(in the rows, 128 means zero)
Rotation paths and how fast each direction turns (degrees a step)
Each turn is a multiple of 5 degrees from 10 to 175, or 0.
Each row of a path follows its step; steps can be skipped.
path 1
step 0: [130 134 127 129 118 123 121 124 120 126 115 132 119 128 121 121 126 122
 131 119 120 140 116 115 130 136 124 139 139 125 134 127 133 137 137 126
 128 124 136 130 131 132 128 132 122 128 130 133 119 131 135 117 122 127
 120 127 130 124 129 134 135 120 141]
step 1: [124 134 127 124 129 121 125 135 121 142 128 131 134 125 122 129 121 127
 126 129 122 121 124 123 124 137 121 147 133 122 130 133 119 132 128 130
 134 141 128 132 135 118 121 137 133 137 121 130 120 140 124 118 121 124
 124 131 123 121 123 137 131 118 133]
step 2: [119 129 134 131 123 120 127 124 128 120 123 131 129 129 121 136 128 127
 119 131 117 123 126 128 123 133 122 136 125 131 127 134 118 132 133 122
 147 136 115 128 134 123 122 125 136 125 118 131 136 124 117 135 121 117
 125 139 115 123 126 130 132 129 123]
step 3: [133 139 131 127 120 115 131 117 135 118 122 134 123 125 124 118 136 129
 124 132 122 132 118 126 130 132 131 125 128 124 130 130 122 137 135 110
 136 117 124 136 127 131 126 125 127 123 126 128 128 120 141 133 121 114
 127 128 120 126 126 134 138 123 134]
step 4: [121 142 119 124 124 123 135 124 127 141 125 133 127 120 135 122 136 133
 133 135 129 123 114 124 129 132 134 132 141 121 128 123 117 129 128 121
 135 133 124 136 129 124 128 134 122 128 131 128 112 134 134 133 128 126
 118 120 133 129 117 138 136 123 128]
step 5: [113 128 121 129 131 134 132 120 117 136 118 126 119 114 128 141 127 121
 124 127 120 124 118 130 131 125 130 137 130 128 130 136 114 125 130 135
 139 130 117 128 130 129 127 127 124 124 126 132 115 127 120 131 132 129
 118 138 122 124 123 134 129 131 121]
step 6: [125 132 135 126 137 126 127 124 125 131 116 128 127 120 123 130 128 132
 117 124 120 131 118 134 139 135 123 124 112 125 128 132 125 137 135 133
 135 120 120 135 127 139 133 133 122 124 120 127 117 118 130 126 129 113
 134 137 119 120 135 131 129 129 130]
step 7: [127 134 131 123 129 123 122 127 125 127 114 131 130 126 133 129 137 137
 129 140 126 127 116 124 125 142 125 121 124 120 129 114 138 130 133 124
 138 132 127 141 133 129 128 142 124 128 114 128 119 128 127 128 132 121
 135 119 135 130 129 140 128 132 134]
step 8: [125 127 131 126 120 126 123 119 122 120 121 122 115 122 132 146 134 120
 130 133 123 120 114 135 123 130 124 135 136 129 124 128 132 126 127 123
 132 127 133 140 140 123 121 124 127 129 118 127 115 131 122 120 133 131
 118 123 135 130 120 136 127 128 131]
step 9: [121 129 136 137 116 123 124 120 123 129 123 125 128 131 120 134 119 129
 123 117 124 129 108 137 136 130 118 135 131 130 117 133 122 136 130 128
 124 127 132 128 134 128 132 127 117 126 124 129 121 124 130 113 121 121
 114 133 128 117 132 129 129 127 128]
step 10: [124 132 126 138 125 124 118 118 123 136 115 132 139 129 121 121 124 132
 118 134 130 133 122 123 120 136 119 128 126 118 126 131 121 128 133 126
 132 142 127 125 126 127 123 141 119 134 118 129 132 124 131 120 118 124
 128 132 127 121 134 141 129 127 140]
[128 127 130 129 132 129 126 129 125 130 128 130 130 125 126 129 126 128
 129 128 129 129 130 129 129 128 127 131 128 128 130 126 129 130 128 130
 127 130 125 124 125 130 129 127 125 128 126 127 128 129 127 128 125 128
 127 130 126 129 128 131 129 127 129] -> 80
[131 128 131 129 128 127 130 131 129 128 124 129 128 127 131 128 127 128
 128 127 124 126 132 127 129 128 128 127 129 128 127 129 127 125 127 125
 128 131 129 127 127 129 131 128 128 130 126 129 127 126 129 128 131 127
 124 130 130 130 129 128 128 127 129] -> 0
path 2
step 0: [127 132 121 123 123 133 136 114 119 121 131 126 129 133 130 124 124 123
 122 125 123 125 129 130 131 135 115 122 133 139 140 129 124 129 141 126
 124 124 133 135 130 143 136 135 124 132 131 128 133 118 127 122 130 125
 127 127 128 143 127 138 120 123 125]
step 1: [137 124 122 119 128 131 126 119 114 130 137 140 120 129 120 134 125 125
 135 128 121 123 129 135 140 135 127 124 126 135 133 132 130 123 118 121
 134 126 129 137 129 128 131 130 131 126 140 129 128 121 118 128 137 128
 124 141 126 129 132 135 117 130 138]
step 2: [130 128 128 120 126 136 130 122 119 126 125 135 135 136 133 131 121 117
 123 127 126 124 123 132 134 137 132 119 139 124 144 134 127 114 121 129
 129 131 132 129 125 122 136 132 135 127 136 133 136 121 118 128 126 120
 126 116 126 121 120 126 128 136 124]
step 3: [128 129 127 123 119 133 132 126 124 122 129 120 128 138 127 120 128 130
 120 126 116 124 127 137 134 120 133 116 126 126 142 134 118 127 133 126
 126 126 132 135 123 138 132 125 127 135 129 134 132 122 118 126 123 132
 127 127 122 135 119 130 108 127 134]
step 4: [136 130 129 122 125 127 132 123 121 125 131 134 123 130 132 131 118 127
 123 137 110 130 129 131 135 132 115 127 125 132 129 130 132 125 119 117
 130 114 124 141 128 127 129 135 129 125 135 132 132 122 121 116 135 140
 130 130 120 133 119 132 120 134 124]
step 5: [141 126 120 130 120 135 134 118 123 131 129 133 130 138 136 132 116 126
 130 135 127 131 123 127 131 145 130 124 125 122 138 131 126 127 119 122
 127 127 127 131 128 124 135 117 132 134 140 130 133 118 121 133 131 119
 125 123 141 133 122 130 121 124 127]
step 6: [129 118 120 120 121 137 132 125 120 120 124 124 134 130 124 131 131 129
 130 140 126 127 132 137 134 117 131 122 125 122 139 133 118 117 124 132
 126 120 126 134 125 125 128 117 128 125 130 127 130 119 112 127 129 123
 132 125 119 124 125 136 117 125 121]
step 7: [137 125 137 120 126 126 133 124 119 112 123 123 133 128 132 125 119 120
 124 134 122 131 127 139 128 137 126 132 123 133 129 133 125 132 128 123
 123 116 135 133 124 137 140 137 126 133 125 132 138 123 117 131 135 133
 131 126 121 133 118 135 126 127 119]
step 8: [136 126 127 129 125 138 142 116 121 132 132 126 128 129 134 117 124 130
 136 131 120 125 125 130 132 137 127 117 131 127 123 128 132 127 122 126
 137 118 133 127 131 131 136 119 135 131 135 124 130 112 124 133 138 130
 123 138 125 137 125 135 117 125 128]
step 9: [127 127 121 119 134 135 136 122 117 126 126 131 124 124 134 129 123 124
 147 131 124 137 131 137 137 129 133 127 131 121 141 137 130 123 115 132
 123 126 130 131 132 124 125 125 131 130 136 127 140 121 122 125 128 127
 131 117 122 123 129 139 121 130 124]
step 10: [138 135 126 116 125 130 134 124 118 117 127 117 129 132 133 115 119 124
 119 125 127 130 126 141 125 127 129 118 131 122 139 134 125 131 128 129
 119 128 131 132 127 129 134 128 115 128 136 125 132 126 117 140 133 127
 133 132 126 120 123 128 123 124 121]
[129 127 130 127 130 130 127 128 126 127 128 128 130 126 125 129 130 126
 129 127 130 126 127 130 129 130 129 129 129 131 126 127 128 127 129 130
 130 127 131 127 129 130 132 128 131 129 126 129 129 127 127 128 128 125
 127 129 127 129 132 129 128 128 127] -> 55
[128 126 128 127 131 128 128 131 128 129 127 126 127 126 128 130 127 127
 128 131 126 131 130 126 131 125 128 129 128 129 129 129 130 124 125 127
 129 127 129 129 128 130 127 132 129 124 126 126 130 129 129 127 130 127
 126 126 129 127 127 126 128 127 127] -> 145
path 3
step 0: [133 128 121 129 119 127 124 124 125 142 135 135 132 136 127 124 111 119
 141 122 132 123 140 130 133 119 135 133 129 143 130 133 128 129 135 133
 135 135 129 140 116 127 126 128 130 121 136 122 128 131 125 129 141 121
 123 131 124 130 136 120 131 126 128]
step 1: [124 145 118 135 133 137 128 131 126 132 131 132 130 125 121 125 120 129
 129 123 123 132 124 123 134 117 118 126 138 132 139 132 133 130 131 134
 118 128 131 127 152 124 126 131 129 122 138 134 124 129 125 122 129 121
 139 135 126 136 134 120 128 136 129]
step 2: [123 135 125 138 136 120 130 122 134 130 129 129 128 134 141 139 123 129
 125 122 117 133 132 131 135 122 127 137 121 130 134 134 127 132 138 133
 129 129 137 134 122 136 117 135 134 130 136 139 121 119 127 135 113 119
 127 135 133 122 124 139 123 131 132]
step 3: [132 125 126 136 113 123 123 129 129 130 143 129 141 130 133 135 128 113
 134 125 133 123 122 127 136 129 135 131 127 128 124 125 127 132 141 134
 122 117 127 125 137 135 119 132 122 128 132 126 109 136 124 128 136 131
 133 124 124 123 116 128 125 125 132]
step 4: [128 115 122 139 136 129 124 128 129 140 126 136 136 125 123 128 125 126
 132 120 130 118 127 113 131 130 127 129 134 138 138 133 129 117 124 122
 122 122 130 135 134 124 122 134 128 125 135 134 141 128 139 133 127 130
 139 126 125 128 114 141 135 133 129]
step 5: [124 128 122 137 126 117 132 118 123 137 137 132 132 132 129 127 113 129
 122 131 124 130 132 138 140 116 132 126 112 138 130 131 122 117 134 122
 131 133 126 132 130 126 130 137 120 123 129 122 127 123 138 126 136 129
 124 137 125 127 134 130 143 129 124]
step 6: [113 139 123 138 125 141 132 135 128 130 131 139 130 123 132 130 120 131
 134 126 130 124 125 120 133 116 124 129 123 122 141 120 130 133 136 134
 119 128 135 115 137 132 127 122 130 119 139 129 127 128 132 120 131 137
 125 127 127 122 132 127 135 119 135]
step 7: [131 128 117 135 116 131 133 118 137 136 113 138 128 127 129 144 126 131
 133 123 112 121 138 129 136 128 124 137 124 127 125 137 136 126 130 126
 117 128 125 129 127 142 125 136 130 133 133 132 133 122 127 131 120 128
 130 130 126 118 131 130 121 128 130]
step 8: [140 130 129 120 117 126 130 140 135 131 128 128 137 131 133 131 119 126
 127 129 135 127 122 130 137 128 137 138 125 127 136 139 129 120 137 136
 127 119 123 137 139 130 129 139 114 134 138 128 120 139 131 133 133 133
 129 130 138 122 132 130 131 122 124]
step 9: [121 128 125 127 132 135 114 120 136 144 127 132 131 125 124 126 123 120
 137 134 131 125 126 118 122 131 124 144 127 137 143 131 127 119 129 135
 123 129 132 139 121 126 119 122 121 122 138 119 129 128 128 122 126 123
 137 125 128 130 127 133 139 128 135]
step 10: [119 133 114 129 123 117 128 113 134 125 133 135 140 138 115 129 119 124
 122 123 121 123 126 138 134 122 125 121 130 139 140 132 132 124 122 136
 131 139 128 126 132 131 127 139 129 124 127 127 124 127 117 123 132 128
 135 138 129 124 133 130 133 129 124]
[126 130 130 127 126 129 127 127 128 128 129 129 127 131 129 131 129 129
 125 126 125 126 130 126 129 131 130 125 125 126 128 129 128 130 129 129
 128 126 130 126 128 130 128 126 127 129 128 130 129 132 128 127 128 128
 129 130 128 129 129 130 125 130 131] -> 80
[127 127 129 128 129 127 131 130 128 127 128 125 128 127 131 130 127 128
 124 131 130 129 128 129 129 128 132 129 124 129 129 129 126 129 130 128
 128 129 130 129 127 127 126 125 128 129 128 128 126 128 131 128 127 126
 127 125 131 129 130 128 129 129 125] -> 120
path 4
step 0: [115 118 127 134 136 117 130 133 129 126 126 125 133 122 147 124 135 119
 130 127 125 127 136 124 125 116 135 137 135 127 131 140 129 132 128 127
 125 121 129 118 131 131 118 123 131 132 142 129 126 128 118 131 138 126
 119 125 124 127 128 141 123 130 130]
step 1: [128 126 126 127 127 115 134 127 130 130 124 125 128 126 131 127 118 129
 129 139 125 123 138 113 131 119 136 134 126 120 133 123 144 121 118 131
 125 128 116 116 133 131 118 132 126 121 139 126 131 127 128 132 117 136
 129 118 130 138 128 137 131 122 134]
step 2: [130 127 137 128 133 124 134 131 131 132 115 113 130 140 137 122 130 123
 122 125 116 125 135 124 123 134 128 125 122 123 135 129 131 139 118 135
 125 126 111 130 124 124 126 135 130 122 122 136 128 135 124 130 133 129
 131 116 130 128 125 142 134 131 140]
step 3: [137 129 131 131 136 118 139 125 124 126 121 117 144 114 141 126 135 128
 116 127 121 125 135 121 126 134 130 132 127 132 131 129 130 128 130 125
 128 120 121 122 128 130 136 138 137 126 129 137 138 128 135 134 119 117
 128 137 121 133 127 130 137 127 124]
step 4: [131 134 123 135 131 126 142 126 124 125 118 120 135 121 129 115 127 112
 128 127 127 130 136 125 127 128 131 137 134 128 123 125 119 135 122 127
 127 126 129 116 128 124 113 131 131 127 138 123 130 120 140 133 139 133
 133 130 125 131 130 138 133 142 126]
step 5: [125 126 134 126 127 117 138 117 121 124 129 132 132 133 136 118 128 126
 118 127 135 120 127 127 126 119 126 139 130 129 132 133 133 132 129 132
 117 129 114 121 135 138 121 125 146 126 129 122 131 121 133 127 132 132
 127 115 125 139 137 135 121 130 129]
step 6: [136 136 131 131 125 113 127 127 128 143 124 118 122 124 142 125 128 134
 129 133 126 125 126 130 126 134 135 129 138 123 134 125 134 144 127 125
 118 127 128 126 128 124 124 133 139 126 137 123 128 135 133 126 127 132
 122 114 132 140 120 138 130 128 129]
step 7: [136 137 119 133 127 125 131 134 133 134 127 127 150 135 136 134 124 133
 127 119 122 128 128 130 127 130 142 125 122 122 130 135 131 135 127 136
 121 124 115 120 124 123 124 133 136 126 126 131 129 121 139 140 131 122
 130 119 122 133 125 136 134 120 126]
step 8: [126 132 125 132 132 123 134 135 120 134 132 130 139 117 140 125 125 126
 123 127 117 139 132 122 125 122 130 129 133 129 123 126 126 131 118 126
 129 123 125 130 131 136 116 136 141 135 125 129 128 140 134 131 135 117
 133 116 116 125 133 127 140 139 128]
step 9: [127 132 128 130 134 110 134 119 127 119 136 124 126 130 136 122 123 115
 130 135 125 130 136 130 131 122 125 131 127 130 113 124 133 133 122 126
 116 130 120 129 128 126 119 120 134 130 130 119 135 121 132 141 130 119
 129 123 125 137 122 127 142 124 123]
step 10: [128 122 131 135 132 122 129 123 121 130 128 125 127 132 132 121 135 133
 124 141 127 116 130 117 129 124 134 125 124 132 134 136 121 127 123 126
 113 119 128 123 122 115 124 123 139 139 129 119 125 127 125 129 141 125
 127 112 128 133 125 140 136 129 130]
[129 128 127 131 128 130 127 127 130 129 126 131 128 128 128 129 126 132
 126 128 129 129 130 129 127 130 128 130 127 127 132 128 128 131 126 128
 129 129 126 127 127 127 127 130 129 129 124 129 128 130 128 129 126 124
 129 131 129 129 123 129 127 130 127] -> 80
[126 130 126 127 129 128 128 127 126 132 129 126 128 127 126 128 127 129
 131 128 128 125 128 130 127 126 130 124 128 127 131 130 132 129 130 129
 126 128 127 126 129 127 126 127 127 127 128 131 129 131 127 127 127 130
 126 126 130 127 129 128 125 128 127] -> 70
